(in the rows, 128 means zero)
Turns in one plane each, and the order they were made in; the first pair answered:
z463:
[114 112 102 134 102 125 151 140] |-> [112 110 120 129  87 121 152 130]
[107 113  85 128 134  82 122  97] |-> [102 132 106 123 103  94 114  79]
[110 128  94 128 102 147 139 146] |-> [102 114 151 112  92 130 143 135]
[113 108 123 114 128 103 138  97] |-> [118 113  89 120 131 113 132  99]
z540:
[130 143 114 147 103 123 124 157] |-> [135 147 149 130 104 113 100 137]
[123 120 107 160 131 147 149 163] |-> [134 121 180 124 135 130 102 124]
[146 102 160  92 161 153 130  83] |-> [133 101  89 117 151 167 185 114]
z490:
[124 136 139 128 107 167 130 131] |-> [125 126 148 128 119 166 137 135]
[141 127 172 140 126 143 121 142] |-> [144 141 158 138 104 141 112 133]
[142 137 108 144 162 152 116 148] |-> [152 114 141 124 180 137 107 134]

Between the rows of a pair lie 2 to 3 turns.
[101 113  64 122 143 116 153 111] |-> [122 132 181 111 126 114  91  90]	z463 then z540 then z540
[132 123 135 163  87  99 122 162] |-> [143 122  99 163 114 111 113 165]	z490 then z490 then z463
[124 151  97 137 103 140 123 135] |-> [117 139 137 125  82 114 128 128]	z463 then z490
[138 153 107 120 115  99  64  95] |-> [111 100  71 125 139 100 181 142]	z463 then z540 then z490
[ 85 119  52 127  69  64 161  98] |-> [ 75 143  77 130  34 114 194 105]	z490 then z463
[105 123 170  97 115 118 141  90] |-> [119 134 110 103 138  96  98  81]	z463 then z540 then z490
[112 138  66 152 111 127 157 142] |-> [111  91 147 113 126  68 156 114]	z463 then z463 then z490
[123 119 165 108 144 170 129 105] |-> [130 128 173 119 143 155  93 102]	z540 then z540 then z490
[128 140  66 114 113 136 130  99] |-> [134  98  87 111 154 104 153 117]	z463 then z463
[139 130  68 144 112 141 122 120] |-> [155 126  80 152 129 140  99 141]	z540 then z540 then z540
[135 161 119 135 144 166  63 102] |-> [123 169 126 138 102 146  68 101]	z463 then z490
[149 122  77 137 186 117 121 170] |-> [151 166 189 118 131 170  95 134]	z463 then z490 then z540
[136 164 128 174 128 148  66 175] |-> [137 125 194 160 143 144  87 173]	z490 then z463 then z463
[109 108 101 116  92  89 152 116] |-> [118 103  88 141 111  92 154 149]	z540 then z540 then z540
[140 116  54 130 141 114 145 138] |-> [158 118  78 138 165 109 113 158]	z540 then z540 then z540
[131 118  89 128 167 142 140 151] |-> [122 150 127 122 120 179 149 136]	z463 then z490
[ 97 114 163  89 131 129 157  98] |-> [ 99 105 166 121 134 142 178 147]	z540 then z463 then z463
[125 112 132 173 120 127 168 163] |-> [128 145 159 151  78 114 109 107]	z540 then z490
[135 164 171 131  92 116  80 103] |-> [130 139 190 127 103  97  85 107]	z463 then z463 then z463
[128 100 176 103 175 111  98 137] |-> [126 152  95 121 138 107  60 117]	z490 then z463 then z463
[ 98 103 163 111 106  89 178  87] |-> [102  82 154 113 130  80 188 101]	z463 then z463 then z463
[121 139 146 142  92 150 148 134] |-> [133  99 141 144 154 127 142 156]	z540 then z540 then z463
[117 137 132 123 104 185 154 115] |-> [120 116 165 116 133 176 148 116]	z490 then z540 then z540
[104 173 199 108  89 120 131 105] |-> [140 197 124 143 143 140  57 128]	z463 then z463 then z540
[130 177  91 129 100 121  99 137] |-> [112 162 122 126  67 100 114 141]	z463 then z490
[160 180 122 106 114 148  63  76] |-> [136 122 211  85  94 107 147  90]	z540 then z463
[160  94 150 144 148  58 109 162] |-> [159 139 100 143 107  61  81 135]	z490 then z463
[120 119 108 140 131  94 132 159] |-> [130 138  96 143 137  97  98 138]	z540 then z463
[119 120 152  97 182 132 140 110] |-> [115 172  83 120 124 145 124 108]	z490 then z490
[124 139  44 118 188 156 140  93] |-> [113 172 107  89 142 182 134  46]	z490 then z463
[105 153 144 109  60 147 159  77] |-> [141 139 207 124 105 134  88 100]	z540 then z540
[138 103 104  83 185 146 120  69] |-> [143 152 116  95 138 179  86  66]	z540 then z540 then z463
[131 116  94 111 195 185 139 119] |-> [132 156 108 100 157 189 100  81]	z540 then z463 then z490
[130 154 111 132  98 129 129 108] |-> [150 149 146 139 125 133  99 116]	z490 then z540 then z490
[ 97 120  97 132 131  69 155 113] |-> [ 85 153 114 135  93 118 172 108]	z463 then z490 then z463
[119 160 114 168  83 169 144 164] |-> [124 147 126 165 132 187 154 172]	z490 then z463
[151 155 154 123  70 148  96  90] |-> [180 110 184 153 138 125  84 154]	z540 then z540 then z463
[117 134 101 146 137 165 176 154] |-> [153 142 127 145 175 162  99 144]	z540 then z463
[138  91 125 175 140 119 160 185] |-> [141 105  99 181 138 135 156 186]	z463 then z463 then z463
[131  97 193 108 135 144 143 106] |-> [138 112 134 109 114  72  96  79]	z490 then z463 then z490
[136  86 171 107 179 115 123 117] |-> [122 165  67 150  91 139 109 117]	z490 then z490
[133  86 127 132 178  98 130 134] |-> [121 124 143 122  97  82 107  93]	z490 then z490 then z463
[118 154  63 130 121 125 122 111] |-> [120 127  90 158 122 121 156 172]	z463 then z540
[109 122 154 115 126 117 159  91] |-> [132 111 134 132 186 107 116 118]	z463 then z540
[154  95 153 133 185 102 101 156] |-> [130 152 166  82 132 143 113  69]	z463 then z490 then z540
[120 147 165 129 119 188 113 136] |-> [127 120 160 120 166 175 107 140]	z463 then z463 then z490
[138 125 122 128 157 136 108 136] |-> [127 110 131 115 160 131 125 130]	z540 then z540 then z490
[118 122  90 148 161 163 146 153] |-> [130 152 149 114 149 163  85 102]	z540 then z463 then z463
[114 113  78 124 105 104 172 144] |-> [119  93 147 105 117 109 186 136]	z463 then z490 then z490
[145  97  68 143 168  96 124 166] |-> [109  85 121 116 107  86 193 144]	z463 then z463 then z540
[120 152 186  97 121 108 141 100] |-> [138 185 116 167 119 132 122 170]	z490 then z540
[141 115 143 124 163 119 115 128] |-> [137 133 161 119 128 129 110 108]	z463 then z463
[127 159 123 154  98 142 104 131] |-> [127 108 136 154 134  88 110 147]	z463 then z490 then z463
[145 152 158 134 156 204 126 139] |-> [148 143 145 134 178 196 129 153]	z463 then z463
[129 128 179 104 138 139  97  89] |-> [126 106  76 132 179 140 135 129]	z463 then z540 then z540
[115 116 135 124 102  85 127 112] |-> [134 117 144 137 119  82 100 130]	z540 then z540
[117 132  66 103 133 107 115  92] |-> [106 149 127  96  86 130 134  83]	z490 then z463
[118 100  53 151 119  67 113 119] |-> [116  77 129 130 115  41 131 113]	z463 then z463
[136 133  98 104 177 143 154 134] |-> [133 119 157  88 165 129 164 125]	z463 then z463
[136 101 156 144 178 143 109 188] |-> [137 127 157 146 161 184 104 177]	z463 then z490
[ 98  98 112  96 143 127 180 102] |-> [116 117 150  80 144 128 120  68]	z463 then z540 then z540
[174 137 177 153 125 105  68 135] |-> [163 142  99 189 121 126 116 183]	z540 then z540
[141 139 106 133 139  95  79 129] |-> [132 175 125 138 102 132  89 115]	z490 then z490 then z463
[141 153  75 157  91 127 104 138] |-> [158 114 163 133 123  91  77 134]	z540 then z463
[106 112  93 108 111 127 166 121] |-> [131 155  96 140 114 170 110 137]	z490 then z540 then z463
[128 121 150 137 113  69 102 112] |-> [120  95 125 135 135  76 162 133]	z540 then z490 then z490
[107 117 121 118 118 109 152 108] |-> [126 128 128 133 117  93 100 117]	z540 then z490 then z490
[104 107 128 113 142 148 178 113] |-> [125 153 111 148 131 189 129 136]	z540 then z463
[123  94 174 132 120 105 141 140] |-> [110 114  86 147 119 126 163 151]	z540 then z463
[134 121 175 134 118 138 139 146] |-> [135 122 168 111 128 131 118 107]	z463 then z540
[141 141 116 133 141 115  81 105] |-> [152 132 113 160 152 117  94 140]	z463 then z540 then z540
[108 114 161  97 143 148 186 131] |-> [115 127 101 147 144 152 177 179]	z490 then z540
[121 111  72 171 140 170 143 173] |-> [134 156 132 147  92 155  55  99]	z540 then z490
